Each row has a name. After each piece below comes the name of the row it's from, unless a question asks for something else. Each question is about the rows just above it. Places in a row count from 0.

[151  92 144  84 159 162 140 133 159 105 115  95] = A
[151 139 139  93 139 104 139 103  85  90 108 146] = Y
[116 148  76 143 162 103 124 178 120 156 160 172] = K
[160 156 148 177 160 100  90 150  95 148 125  87] = Q
[ 91 107  92 157  90 143 145 148 162 102 125 171] = R
[160 156 150 177 160 100  90 150 150 148 150 139] = H
[ 91 148 162 102  90 157 145 107  92 142 171 125] = Z
Which row holds these entries in another order? [ 90  91  92 102 107 125 142 145 148 157 162 171]
Z
[ 90  91  92 102 107 125 143 145 148 157 162 171] is which row reordered?
R
Repeated in Y:
[139]
The row with [116 148  76 143 162 103 124 178 120 156 160 172] is
K
q: [151  92 144  84 159 162 140 133 159 105 115  95]
A

[118 146 166 149 157 103] = X
[154 146 141 102 119 140] = T
[114 148  95 146 154 136] = N
[130 131 135 113 112 166] = P
[148 146 136  94 114 154] = M
[166 149 156 118 146 103] = B
[169 151 152 105 138 113] = S
[146 175 134 138 144 106] = F
[109 141 128 147 113 163] = L
Which row holds these entries in another order? [114 154  94 148 136 146]
M
q: [114 148  95 146 154 136]
N
Put [106 134 138 144 146 175] back in order: which row is it?
F
[138 113 169 151 152 105] is which row reordered?
S
[166 112 113 135 131 130] is which row reordered?
P
Which row holds these entries in another order? [103 118 146 149 157 166]
X
Put [103 118 146 149 156 166] back in order: which row is it?
B

[121 131 124 154 133 114 123] = V
[103 120  95 131 104 118 131] = C
[128 135  71 123 133 137 120] = J
[104 121  94 119 128 120 110] = U
Put [123 114 133 154 124 131 121] back in order: which row is it?
V
[154 124] is which row, read backwards?
V
Put [137 120 128 135  71 123 133] back in order: which row is it?
J
Where does [ 71 123 133] start? Give its row and place.
J, 2
[133 123  71 135 128] is which row, read backwards?
J

[137 139 122 107 155 122 113] : nofiz
[114 135 114 133 114 130 139] : nir
[127 131 131 126 141 130 118] : Demot
[114 139 133 135 130 114 113] : losar
[112 108 151 115  88 140 147] : sela
[150 157  91 148 179 110 106] : rabe
[137 139 122 132 155 122 113] : somif
Row and place where [131 131 126 141 130] starts:
Demot, 1
Which row holds these entries in another order? [139 130 114 133 114 135 114]
nir
Where does [131 131 126 141] start? Give its row and place.
Demot, 1

[185  63  97 110 129] -> luvi
[153 114 156 202 168] -> pud
[157  82 175 147 186] -> Lan
[193 159  69 120 136] -> ponag
[159 125  72  64 102] -> muvo
[156  61  99  80 109] -> ral
[ 89 188 188 188 188] -> sufu
[179 101  64 151  97] -> gumor
[129 110  98  63 185] -> tuvob
[155  59  91 148  91] -> sili
[180 184  93 163 151] -> Maza
The value that sili holds more than once:
[91]
Which row holds this, read backwards? [ 93 184]
Maza
Which row holds this, read backwards? [151 163  93 184]
Maza
[129 110  97  63 185] is which row reordered?
luvi
Repeated in sufu:
[188]
Row and place where [ 91 148  91] starts:
sili, 2

[153 171 105 158 113 112 140 111 109 135 175 125 148 132 119 122 131 140
 115 141 142 146 102 131 151 156 160 143 109 141 126 149 159 130 121 153
 131 153 146]  bamez
[132 113 139 124 115 151 121 106 121 123 118 124 108 133 120 143 104 155
 130 171 148  81 138 103 158 124 152 153 122 164 107 139 172 134  98 149
 152 158 106]  Sol
[126 130 155 136 135 131 119 142 128 109 138 130 147 136 158 123 177 105
 122 141  99 121 155 104 137 177 123 132 135 132 122 147 105 116 131 154
 107 122 177]  fezo
[118  96 148 114 138 111 106 127 153  95 137 117 150 133 158 138 110  96
 124 129  85 136 142  88 120 140 123 133 134 127 119 163  92  97 132 141
 116 109 151]  Popu
[118 153 113 123 120 143 158 133 152 158 115 139 121 124 132 134 148 164
 139 107 171 106 124 149 152  98 106 108 130 121 172 104 139 155 124 103
 151 122  81]  gulet
[ 91 140 112 163 139 142 131 106  90 115 140 112 163 139 142 131 106  90
 117 117 153 145  90 154 137 141 147 133 111 133 135 133 154 130 122 124
 147 137  97]  kuv
[167 162 163 135 175 169 156 157 180 141 142 125 175 119 161 138 130 155
 120 182 156 124 155 189 192 125 131 120 132 120 188 167 158 170 117 128
 141 176 162]  Baso
[118  96 148 114 138 154 106 127 153  95 108 117 150 133 158 138 110  96
 124 129  85 136 142 139 120 140 123 133 134 127 119 163  92  97 132 141
 116 109 151]  tizi
Which row holds this, read backwards? [153 117]
kuv
The row with [118  96 148 114 138 154 106 127 153  95 108 117 150 133 158 138 110  96
 124 129  85 136 142 139 120 140 123 133 134 127 119 163  92  97 132 141
 116 109 151] is
tizi
q: [118  96 148 114 138 111 106 127 153  95 137 117 150 133 158 138 110  96
 124 129  85 136 142  88 120 140 123 133 134 127 119 163  92  97 132 141
 116 109 151]
Popu
[115 140 112 163] begins in row and place
kuv, 9
Which row holds these entries in another order? [ 81  98 103 104 106 106 107 108 113 115 118 120 121 121 122 123 124 124
 124 130 132 133 134 139 139 139 143 148 149 151 152 152 153 155 158 158
 164 171 172]
gulet
Where does [123 118 124 108 133 120 143 104 155 130] start? Give its row and place.
Sol, 9
Row and place where [148 164 139 107 171 106] starts:
gulet, 16

[158 153 101  91 101 131 164 166  83 159 131 170 167 124 142 101  83 158
 164  83 159  92  91 133  89 127] -> gofe
[101 102 166 167 151 141  92  98  96 104 129  92  90 113 128 166 163 103
  94 177  99 168 161 126 167 113] -> Vek
[164  96 171 170  94 121 168 161  89  98 117 163 162 126 129  86  80 159
 166 163 164  95  86 113  87 138] -> Soged
[105 163  73  80 159 114 174  98 162 167 123  96  97 152 123 174 171  98
  98  89 101 160 176 126 162 139] -> lev
[162 176 174 123  96 139  89 162  80  98 152  97 163 101  73  98 123 166
 126 160 174  98 171 105 114 159] -> Begof
[117 158  77  74 125  65 120 119 164 158  89 117 118 194  79 139 144 119
 114  89 115 126 139  77 130 201] -> telar
[ 92 126 113  90  92 161 167 102  93 151 163  98 113 104 168 129 101 128
 103 167 141 166 166 177  96  99] -> buz
[109  92 179 186 149 120 100  96  83  88 125  89  96 125 110 159 157 101
  93 180 100 163 156 113 158 127] -> Nosod
[150 103 152 156 105  57 146 148 100  98  82 150 151 184  77  99 101 148
 154 152 151 105 106  73 103 188] -> Pelup
[101 111 152 153 152  75  90  94 106 110 100  92  93 172  83 162 163  95
  92 156 101 161 164  84 155 173] -> taz
[ 91 158 153  93 125  65 120 119 164 158  89 117 118 194  79 110 144 119
 114  89 115 126 139  77 130 201] -> gek
q: [101 111 152 153 152  75  90  94 106 110 100  92  93 172  83 162 163  95
  92 156 101 161 164  84 155 173]
taz
[158 113 156 163 100 180] is which row, read backwards?
Nosod
Where do [150 103 152 156 105  57 146 148 100  98  82 150 151 184  77  99 101 148
 154 152 151 105 106  73 103 188] appear?
Pelup
Which row holds these entries in another order? [113 167 126 161 168  99 177  94 103 163 166 128 113  90  92 129 104  96
  98  92 141 151 167 166 102 101]
Vek
q: [158 153 101  91 101 131 164 166  83 159 131 170 167 124 142 101  83 158
 164  83 159  92  91 133  89 127]
gofe
Where does [158 153 101  91] start? Give its row and place.
gofe, 0
[ 73  80  89  96  97  98  98  98 101 105 114 123 123 126 139 152 159 160
 162 162 163 167 171 174 174 176] is which row reordered?
lev

[110 117 125 122 109  97 100 122 154 176 175 151 121 102 103 116 125 120
 107] : Muk
[111 118 125 118 101 118 116 151 177 172 141 110 100 112 124 121 106 101
 123] : siv
[110 140 113  97 140 179 140 101 118 121 100 137 187 146  79 140 148 123
 109] : Fesos
[111 118 125 118 118  96 116 151 177 172 141 110 100 106 124 121 106 101
 123] : burim
[177 171 141 125 122 111 100  95 103 121 146 168 178 174 156 133 112 101
 103] : delob
[110 123 119  97 111 161 140 141 174 173 125 106 109 160 187 139  80  93
 141] : Tebeb
[110 119 125 112  97 105 141 174 173 140 107 102 118 125 112 101 118 160
 188] : rufo
[111 115 123 125 121 110  99  96 105 126 151 171 179 170 149 125 107 100
 106] : sodu
[110 124 109 100 155 174 119 104 125 107 115 179 165  85  95 147 123 111
 172] : Mapi
[110 124 117  96 123 173 164 114 104 124 113 102 146 188 146  81  94 143
 136] : Deni
The row with [111 118 125 118 118  96 116 151 177 172 141 110 100 106 124 121 106 101
 123] is
burim
Repeated in delob:
[103]
Repeated in Fesos:
[140]
Which row holds [140 173 174 141] read backwards?
rufo

[123 188  54 186] = D
[133 132 139 137] = G
[131 131 123 123] = W
[133 132 139 137] is in which row?
G
Row and place where [123 123] starts:
W, 2

[156  70 133 146 106 129 170  89 147 140 158 121 140 140 130 140] : Mib
[121 135  91 126 141 148 148 126 179  98 156 113  82 129 127 165] : bub
[115 136 133 142 101 135 130 150 161 111 135 147 125 108 172 123] : vogo
[152 150 138 133 123 107 108 114 137 149 127 110 118 125 142 114] : Lutor
[ 97 120 103 119 133 102 109 138 123 142 138 164  98  90 147 125] : Doni
[114 104 134 132 148 148 113 113 126 137 125 141 124  94 118 103] : rek
[143 113 126 141 113 148 134 132 137 104 148 125 124 121 119 144] : Pobiv
[169 143 120 140 133 105 107 123 136 101 101 155 136 132 132  96] : Mulaz
[156  70 133 146 106 129 170  89 147 125 128 145 153 106 116 149] : reru
[101 122 131 108 148 112 105 128 107 110 113 129 130 171 151 151] : Zedo
[116 156 149 107 113 134 118 156 144 103 158 124 155 142 126 131] : ril
[148 137 103 108 102 121 148 109 130 148 105 171  98 142 128 148] : Kat
Where does [104 134 132 148 148 113 113 126 137 125 141] start? Give its row and place.
rek, 1
The value that Mib holds more than once:
[140]
Repeated in Kat:
[148]

[ 78  81 158 108  90 106 139 115 119 136 134 120 100 110 146 147 113 140
 130 135 100 117 115 109 135  93 127 138] -> Lav
[191 151 163 130 134 142 187 152 167 167 103 155 153 139 127 185 139 112
 107 125 148 118 111 184 182 112 112 104] -> riz
[148 125 138  99 167 143 100 127 131  98  70 116 160 130  58  80 123  65
  78  78 158 108 107 152 104 148  91  63] -> zetib
Row and place where [139 112 107] starts:
riz, 16
[ 65  78  78 158 108 107] begins in row and place
zetib, 17
Which row holds these entries in another order? [127 138  78  81 158 108  90 106 139 115 119 136 134 120 100 110 146 147
 113 140 130 135 100 117 115 109 135  93]
Lav
[167  99 138] is which row, read backwards?
zetib
Where do [148 125 138  99 167 143 100 127 131  98  70 116 160 130  58  80 123  65
  78  78 158 108 107 152 104 148  91  63] appear?
zetib
Which row holds [108 158  78  78] read backwards?
zetib
[ 93 135 109 115 117 100 135 130 140] is which row, read backwards?
Lav

[145 124 120 137 132 115 149 119 126 132 109] : kov
[123 120 137 118 120 130 128 116 122 129 132] : Maveg
[127 112 131 129 133 138 131 114 113 124 147] : vivu
[122 126 131 118 116 127 129 124 128 129 130] : zavur
[129 128 128 127 128 128 128 127 128 127 129] : Dudat
[128 127 127 128 127 129 129 128 128 128 129] : vut
[129 129 128 127 127 129 129 127 128 128 128] : pora
[120 118 134 115 114 132 130 116 121 128 139] : pak
[136 119 132 126 132 145 120 115 109 124 149] : givit
[129 129 131 124 116 126 131 122 128 118 122] : fitil
[173 176 143 113 121 150  70 133 121 133 107] : soz
Put [130 129 128 124 129 127 116 118 131 126 122] back in order: which row is it?
zavur
Which value appears more than once in kov?
[132]
Which value appears more than once in Maveg?
[120]
Put [128 127 128 128 129 128 127 128 127 128 129] back in order: which row is it?
Dudat
[129 128 127 127 128 127 129 129 128 128 128] is which row reordered?
vut
Put [109 115 119 120 124 126 132 132 136 145 149] back in order: which row is it?
givit

[137 113 122 142 125] -> lugi
[154 145  86 116 100] -> Nivor
[154 145 145 145 145] -> zirip
Which row holds this, read backwards? [122 113]
lugi
Which row holds [145 145 145 154] read backwards?
zirip
Repeated in zirip:
[145]
The row with [154 145 145 145 145] is
zirip
The row with [154 145  86 116 100] is
Nivor

[115 123 161 158  96 126 118 116 136 161 123 118 136 115 109 107 137  86
 151 137 115] = zagal
[150 115  94  99 113 122 112 128 107 118 115 122 114 142 138 159 129 183
 154 133 123] = fupos
[137 110 117 133  84 108 113 124 105 152 111 115 119 139 124 135 135 142
 171 133 111] = pafa
[145 116  93 110 112 111 125 134 103 123 118 126 114 147 138 149 126 171
 146 125 123] = zul
[134 118 152 122 101 149  89 108 137 143 116 112 133 111 113 143 140 136
 169 154 117] = midif
[137 124 140 108 122 151  97 113 138 123 122 118 131 114 121 150 135 151
 149 149 126] = girep
[146 126 101 133 107 101 137 137 103 136 121 128 116 149 135 127 125 139
 139 117 121] = funep
Put [115 137 151  86 137 107 109 115 136 118 123 161 136 116 118 126  96 158
 161 123 115] back in order: which row is it?
zagal
[112 111] begins in row and place
zul, 4
Which row holds this, read backwards? [125 146]
zul

[180 182 102 109 161 170  84 102 105 129] -> Suriz
[135 139 168 159 142 154 165 159 159 138] -> Temo
[176 171  89 101 152 162 102  93  94 110] -> Valek
[115 115  79  91 111 114 126  98  81 103] -> Rul
[ 79  85 122 123  98  86 134 131 129 122] -> timi
Which row holds this, read backwards? [126 114]
Rul
Which row holds these entries in another order? [ 98 134 122  85 131  86 129  79 122 123]
timi

[123 160 112  85 108 104 119 107 141 149 126  79 155 147 148 154 144 161
 160 105 112  79  76 132  95] = les
[ 91 187  90 118 104 147 149  96 133 163 154  96 149 132 142 137 194 115
 191 107 117 121 105 131  93] = nake
[144 121 169  93 148  69  93 159 133 139  97 106 151 187 157 139 112 180
 105 144 132 107 119 123 106] = Livuv
[139  87 157 128 157  91  80 158  99 103 108 133 125 129 102 109  90 125
  79 146 100 122 136 144 134] = savu
[117  99 121 119 134  91  85 128  87 100 109 109 127 108  79  90 125 102
 109 126  83 103 108 145 110] = kelo
[141 173 157 109 137 127 147 147 181 179 133 123 160 199 174 143 160 199
 162 140 171 139 139 109 121] = filep
Row and place where [102 109  90 125  79] starts:
savu, 14
Where does [133 123 160 199 174 143 160] start? Give its row and place.
filep, 10
q: [ 91 187  90 118 104 147 149  96 133 163 154  96 149 132 142 137 194 115
 191 107 117 121 105 131  93]
nake

[120 132 151 170 115 107 122 181 123 110 148 104  67 131 120 130 128 133
 146]  nefer
[123 151 143 161 121 121 120 181 122 111 143 121  78 132 121 124 128 135
 143]  bap
[123 120 148 157 121 107 127 175 123 112 151 112  69 132 126 130 133 135
 140]  lado
[157 110 140 123 108 151 124 145 107 113 134 121 129 172 142 136  69 127
 123]  mut
[122 120 148 157 121 107 127 175 123 112 151 112  69 132 126 130 133 135
 140]  pir
[125 113 151 121 127 123  69 107 157 172 110 108 145 134 129 142 140 136
 123]  Vimip
[123 151 143 161 121 121 127 181 122 111 143 121  78 132 121 124 128 135
 143]  Dasep
[122 120 147 161 118 107 125 181 124 111 148 108  74 132 123 127 125 133
 140]  mene
[123 120 145 157 121 107 127 172 123 110 151 108  69 132 126 133 130 137
 140]  dopap
Which row holds [ 69 108 151 110 123 172 127 107 121 157 145] read backwards?
dopap
[146 132 120 181 128 170  67 120 123 104 130 122 115 133 131 151 107 148
 110] is which row reordered?
nefer
Which row holds these entries in another order? [ 69 107 108 110 113 121 123 123 125 127 129 134 136 140 142 145 151 157
 172]
Vimip

[ 98  96 123  91 109 116  96 134 102 102 120  98  89 106  93 155] : vigab
[134 148 140 169 101 162 142 165 129 152 126 184 143 147 103 132] : sopat
[ 96 102  93 102 155  96  89 116 110 106  98 120 123  91  98 134] : rov
[ 98  96 123 120 116 102 134  89  91 109  98  96 102  82 132 144] : verul
Row and place where [109  98  96 102  82] starts:
verul, 9
Which row holds these entries in another order? [155 134  89 120 102  96 109  96  91 102 116  98 106  98 123  93]
vigab
[123 120 116 102 134  89  91 109  98  96 102] begins in row and place
verul, 2
Where does [ 96 134 102 102] start? Give its row and place.
vigab, 6
Put [ 98  96 102  82 132 144  98  96 123 120 116 102 134  89  91 109] back in order: which row is it?
verul

[183 161 142  93  91  85 106 115 119] : fer
[116 141 127 142 119 118 102  77  89] : bag
[ 96 116 119 102  94 105 120 114 124] : Geluk
[159 143 130 167 131 139 132 146 160] : gari
[105 119  96 114 119  94 124 116 102] : Vuz
[138 124 129 132 163 134  89  69  93] : razi
[164 137 138 134 160 137 157 170 177] : femil
[ 80  92 119 114 148 154 134 109 114] : faf
[121 141 136 143 140 138 137 154 170] : Nes
Put [116 124  96 114 105 120 119 102  94] back in order: which row is it?
Geluk
Which row holds these entries in another order? [ 94  96 102 105 114 116 119 120 124]
Geluk
Repeated in faf:
[114]
[116 124] is which row, read backwards?
Vuz

[116 150  90 125 134 139 112  86 135 111] -> Naz
[125  86 135 111  90 150 139 134 116 110] -> lalom
[116 139 135 125 111 111  86 150  90 134] -> rasor
[143 115 140 120 121 129 147  72 137 133] -> rez
[108 141 136 139 134 111 118 130  86 135] -> Gur
[107 130 181 136 143 117 150 156 123 101] -> Rezi
Put [ 86  90 110 111 116 125 134 135 139 150] back in order: which row is it?
lalom
Which row holds these entries in another order? [125 150 116 135  90 139 111 111  86 134]
rasor
Put [111  86 150  90 134 116 139 135 125 111] back in order: which row is it?
rasor

[183 168 122 121 153 157 160 145 155 145 146 151 143 179 161 119 150 143
 125 137 144 166 157 120 111 154 128 141 132 166 153 156 152 124 180 142
 132 157 121 177 172 143 122 144 143 107 121 158 146 155 117 169 143 167
 136 154 165 114 136 177] -> Tuteg
[147 123 106  93 115 135 130 127  91 137 109  79 135  95 111 123 114 123
 161  93 152 118 122 144 116 117 108 103 127 138 153 147 149 104  85 115
 122 139  81 117 100 146 140 140  95 104 139 123 107  99 101 109 133 155
 114 110 124 100 113 130] -> von
[107  93 139 147 104 123 110 116 107 111 114 107 127  95 106 133 117 114
 130 138 124 100 115 146 144 118 139 135 137  99 122 123 109 130  81 122
 140 108 153  85  91 123 147 115 127 161 152 102 123 107 149  93 100  95
 140 117 104 155 135  79] -> Gab
[101  93 139 147 104 123 110 116 109 111 114 113 127  95 106 133 117 114
 130 138 124 100 115 146 144 118 139 135 137  99 122 123 109 130  99 126
 141 111 139  99 102 123 138 110 131 142 146 105 128 105 136 105 105  97
 139 123 117 140 134  94] -> nibav
[169 138 119 140  87 160  95 151 123 120  82 127 133 142 114 107 132  86
  89 133 157 114 149 115 131 154  92 143 127 105 139 160 141 103 133  83
 117 148 148 147 151 117  94  85 124  81 115 103 124 127  83 126 164 163
 162 164 162  92 127 107] -> Fafo
[163  63 107 133  95 165 162  70 106  65 123  99 140 131 127  74 112 102
 103 174 104 113 124 149  73 124 171 167 148 120 153 158  70  81 172 171
 176 104  78 137 130 127 123  81 175  83 156 114 168  78 103 153  95  61
 145 144 171  96 147 147] -> nis
Which row holds these entries in another order? [ 79  81  85  91  93  93  95  95  99 100 100 102 104 104 106 107 107 107
 107 108 109 110 111 114 114 115 115 116 117 117 118 122 122 123 123 123
 123 124 127 127 130 130 133 135 135 137 138 139 139 140 140 144 146 147
 147 149 152 153 155 161]
Gab
Which row holds this, read backwards? [164 162 163 164 126  83]
Fafo
The row with [169 138 119 140  87 160  95 151 123 120  82 127 133 142 114 107 132  86
  89 133 157 114 149 115 131 154  92 143 127 105 139 160 141 103 133  83
 117 148 148 147 151 117  94  85 124  81 115 103 124 127  83 126 164 163
 162 164 162  92 127 107] is
Fafo
q: [147 123 106  93 115 135 130 127  91 137 109  79 135  95 111 123 114 123
 161  93 152 118 122 144 116 117 108 103 127 138 153 147 149 104  85 115
 122 139  81 117 100 146 140 140  95 104 139 123 107  99 101 109 133 155
 114 110 124 100 113 130]
von
Which row holds [127  82 120 123 151  95 160  87] read backwards?
Fafo

